Z: 4 groups of rows, each row roughly a mix of its group's hidden directions:
Z (151 x 10):
[[-60  25   3  -4 -10  24  11 -17  30   9]
 [-34   6 -29 -21  24 -36 -33  12   4 -27]
 [ 46   5 -28  27 -43  10  -8  21 -13   9]
 [ 40  -8 -42   3  16 -14 -14  -9   2 -47]
 [-14   8 -35 -24 -23 -23   0  44 -34 -11]
 [  1  -5   4   9   3  50 -32 -28 -34 -28]
 [ 32 -42 -29  21  -9 -26  20  27 -20  -3]
 [ 35  13 -20  24  26  -8  -8 -34 -12 -43]
 [-12  12  18  37  25  37 -22 -26 -25  25]
 [-23  18 -43  -6  -6  40 -23 -15 -28 -21]
 [ 51  42 -11   0   8 -14 -17 -33 -12   9]
 [ 18 -45  25  36 -17   5  12  11  31  24]
 [ 10  19 -11  20   7  32 -34 -23 -28  43]
 [-13 -25  16 -32  -6 -15  17   6  51 -33]
 [  6  17  17 -38  -4 -61   6 -21   7   9]
 [ 35 -25  14  36 -17  27  33   7   2  29]
 [ 23 -45  39 -28  -7  13 -18 -27  10   8]
 [ 47  12 -36  33 -31   7  -4  16  -9  17]
 [ 30  27   2 -16 -33 -22  17 -13 -43  24]
 [-17   2   3  58   0 -14  19 -23  36 -19]
 [-19  37   1  -8   0 -42  26  39 -16 -19]
 [ 59  -5   6 -44  -5 -10  -8  13 -23   2]
 [-55 -26 -21  -5  -6   1 -42  18   3  -7]
 [-42 -29  10  -9 -25   0   7   7  51 -17]
 [-27   5  28  13  47 -34  32  16   6   9]
 [  9  25 -20 -18 -60  -5  18   2 -28  15]
 [ 10   6 -20 -46  -7 -14 -19  20 -50  14]
 [-17   9 -19  71   0   3  13   1 -18  -6]
 [ 11 -41  26  39  14  -8  12  16  38  16]
 [-12 -29  35  -8  16  10 -28  53  12  -2]
 [-34   2  18  14 -53  -8 -14  34   6 -18]
 [ -5 -13  35   4  -3 -17  15 -13  63 -13]
 [ 41   7 -33   7  -2  14 -25  13 -50   4]
 [-18  36   2  -2 -18  46  -8 -26  14  36]
 [ 42 -13 -22 -22 -39 -28 -15  17   2  24]
 [  1  38  24  -5 -39   3  12 -44 -11  25]
 [ 20  -1  24   4  38   4  12  -5  57 -24]
 [ 40 -13   1  29  -3  15  49  11   1  32]
 [-23  18 -24  16  -4 -65  -1  -2  -7 -21]
 [  9  16 -22   1   4   1  50  31 -20  41]
 [ 21 -47   6   9  33  26 -19 -18  32  12]
 [-28 -11  24  37  45 -31  20   4  10   5]
 [ 32 -14  -7 -41   6 -26  21  12  40 -21]
 [ -3  25  36   7  36  40   0  -4  37 -10]
 [ 21  37 -26  11  13   2   9 -12 -43 -40]
 [ -4 -13   3  57   4  -3 -10 -13  38  36]
 [-36  -8  18   8   8 -15  36 -16  52   7]
 [ -8 -20  25  29   4  -6  18  -8  60 -18]
 [-14 -22  -2 -11  -2 -21   8   6  57  41]
 [ 32 -49  26  -9  -9  23 -11 -29  13  23]
 [ 25 -46  32  16  22  -7  29  20  23   5]
 [-69  13  -9  20  -8  14  -8 -14  11  18]
 [-41   8  36  10  52   9  12 -10 -13  -9]
 [ 22  26 -27 -30  18 -14  27 -43 -22  -5]
 [-10  20  16 -43 -34   8  10  15  -8 -46]
 [-59  34  -4   6  -3  18  15  -9  25  20]
 [ 11   8 -40  -3  34  11 -29 -15  16  45]
 [-59 -15 -25  30 -14   6  11   2  26   9]
 [ -4 -16 -14  45  33  49  -2  16   5 -11]
 [ 52  11 -25  -6   5 -20  -7 -25  17 -39]
 [ 26 -23  22   6  13 -10  19  21 -18 -57]
 [-32 -12  25  18 -50  14 -25  -1   6 -31]
 [-61  27   4  11  15  28  -5 -19  -1  20]
 [ 20  35 -36  -1  11  -2  10   0 -42 -38]
 [ 19  -9 -38  15  21  18 -21  -6  27  48]
 [-28 -12  21 -18 -42  12 -40  14   4 -31]
 [ 36  47   6   9  -6   3 -10 -25 -29  34]
 [ 30   6  -5  -9  24 -29  11 -10  11  60]
 [-31 -22  -3  29   9  -7  35  -5  45  27]
 [-24  22   0 -13 -48 -38  -2 -30 -18  17]
 [  5   1 -27 -22 -45  41 -23 -23   8 -19]
 [-45 -28  -1  10   7   4 -46  -8   3 -35]
 [-65   8   1  26  14  17 -17 -16 -11  16]
 [ -8   3 -30  35 -28   5   5   1 -55  19]
 [ 40  39 -27   2   0  -5 -29 -24 -31 -14]
 [ 33 -43  11   0   2  40 -14 -19   8  35]
 [-28 -31   1   9  -1 -22  18  13  13 -58]
 [-24   2  30  -5 -17  31  29  35 -39   9]
 [ -7  -7 -54 -15 -19 -20 -31  15 -34   3]
 [  6  27  13 -33 -27  12  26  34 -29  29]
 [-60  29  -2   7   9  32  -1 -23   8  14]
 [ 34 -22 -61  16 -10  -6   0   7  25   0]
 [ 52 -28   4 -33 -14  -9   2  -8  24 -29]
 [ -5 -32 -24  -5 -16 -57 -17  16   9  24]
 [ -7  16 -24 -52 -15  -6 -26 -15 -37  16]
 [ 28  -9   1  24  34 -28  39  -2  20  31]
 [  7  -9  14   5   9  51 -24 -44  -7 -26]
 [-28  39 -12 -31 -12 -30  -6  -2 -12 -41]
 [ 69 -26  -7 -10  -7  -2 -16   1  16 -11]
 [-25  15 -20  10 -54  28 -25  -9 -11 -22]
 [-17  46  35 -31  15  31 -21  -4   1   8]
 [-25 -25 -15 -43 -34  -7 -12  -1  10 -41]
 [-36  31 -21  31  -8 -45  -3 -17  -9 -15]
 [  5  33 -20  -4  54  16  13  -4 -37  13]
 [ 29 -42  15  29  16  16   8  -6  25  38]
 [-10   3 -43 -22 -24  10 -21 -29 -41  19]
 [ -4 -32  -3  56 -14 -14  27  -8  29 -11]
 [ 33 -17  32 -10   7 -24  10 -15  45  29]
 [ 21 -25  14  36   9 -30  29  33  22 -18]
 [ 43  -7   6   3  49   2  14  16  30 -26]
 [ 13   1  -4 -17  59  15   5 -37 -18 -20]
 [ 12 -32  18 -42  -8  32  -4  28 -18 -29]
 [ 23 -34 -58 -13  16 -18  -8   6 -18 -13]
 [-52 -25  40  19   4  21 -23  -4  -7  -9]
 [  9 -12 -12  -2 -60  44  -3 -13 -19  -7]
 [ 70 -25  -2  -5  -2 -19  -4  11 -11 -13]
 [-39  -6  43  28  12  22  17   3 -22  28]
 [  3  39  -3  16  36 -32  37 -10 -22  19]
 [-22 -18 -13  -3  -5 -32  21  34  -5 -51]
 [ 27 -39 -38  31   8 -12  14  29 -21  -9]
 [ 18 -48 -35  23 -23 -32  19   1  -6  -3]
 [-17  29 -27 -31  -9 -16  31  27   4  39]
 [ 23  -8 -17  29  34  59   3   0  -3  -3]
 [ 21   5 -56   6  30  16  -8 -33 -15 -12]
 [-22  41   0   5 -35 -39  23  -9 -17 -23]
 [ 31   5 -13  11  45 -19  39 -18   1  29]
 [ 19  19  26  11 -44  10  26 -15 -29  33]
 [ 34 -26   0   5  -8  12 -62   0 -12  19]
 [-30   8 -19  15 -38  36 -18  19 -12 -35]
 [-21  49  35 -30  11  23 -22   6  -9  10]
 [ 12 -17  13  64 -14  16  33   9   3   6]
 [-35  39 -41  33  13  -7 -17  13  13  -3]
 [ 30  19 -17  47  11   6 -22 -35 -23  14]
 [ -4   2  -3  28  59  25 -22   0   5  32]
 [ 10  -8   9   7  76   4   8 -13   2  -4]
 [ 26 -24   1   7 -55  24  -2  12  24  26]
 [-17  23  21  14 -30  57  -3   1 -22 -17]
 [-13  -8  49  -9 -20  10 -49 -22   9 -15]
 [-24 -36 -11  -8  17 -10  33  20  29 -40]
 [ 19 -13  22 -15  -8   0  22  26 -14 -61]
 [-26  39 -11 -41  28 -30  -5   1 -16 -19]
 [-28  47  33 -19  14  31 -20 -14  12   4]
 [ 18   2  20  15  39 -38  23  35 -24   8]
 [ 38  -8   0  -6   1 -50  18  43  -7  11]
 [ 47  40 -22  -9  -4  -8 -12 -22 -19 -30]
 [-22   7  10 -15 -55 -38 -16   2  21 -17]
 [ -1  -3  19   5 -48  14  19 -48  12  26]
 [ 27 -11  30   5  -8 -27   7  -2  37  48]
 [ 39  17  -1 -20 -10  13 -23   7 -47 -34]
 [ 39 -32   4   2  48  24  28 -10  -4   7]
 [  7 -35 -14   0  33 -60  -2   3   9   8]
 [ -2 -29  31  30  54  -1  -2  -2  26  -5]
 [  5  42 -31 -25  -5 -20 -11 -31 -38   5]
 [ 22   6   6   5 -25 -11 -15   2  14  68]
 [-18  33 -31   5  35 -31  18  33   3 -20]
 [ 13  15 -33   7  -7 -14   0  18 -65  11]
 [ 10  38 -14  -9  -8  44   1 -33  26  28]
 [-31  27  20  33  28  -1  10 -38 -14 -26]
 [-10   7  20  10  62 -32  -5 -20  19   0]
 [-38  -8  33  -6   2 -13  28 -14  51  -3]
 [-15  19  18  19   7  51 -25 -30 -22  21]]
one row of each group, then the others: which group is each in?
[-11  25 -20  22  16  55  -3 -27 -13 -24] => <86>
[  2 -13  18  -7 -32  19  27 -15 -28 -52] => <76>
[ 31 -24  29 -14  11  54   7  15  15  14] => <14>
[  6 -38  28 -16   1   5 -58   0   6 -18] => <124>

[-28  14 -25  12 -20  10 -24 -19  14  55] => <86>
[ 32 -15  37 -10 -13  27   0 -35  38  -8] => <86>
[ -4  32 -13   3 -27  -1  -3  -3 -62  24] => <14>
[-31 -52   3  -6  -1  11   5  33  10 -37] => <124>
[ 54   0  18  32  18  10   9 -28 -16 -22] => <124>
[-35  -7  40  28  -1  10  10 -13  13  46] => <124>
[  0  -3   2 -10  67  -5 -28 -24  18   8] => <76>
[  9   0  34 -43 -30 -28  11 -23  29  10] => <14>
[-43  32  22  12 -30  24 -18 -12 -30   4] => <124>
[-47 -12  40 -33  11  -2  10  -8  13 -29] => <86>
[-26  42  -3  -9   6 -47  17  26 -11 -21] => <76>
[ 27   7  -7 -27  -7 -39  38  28  32   3] => <86>
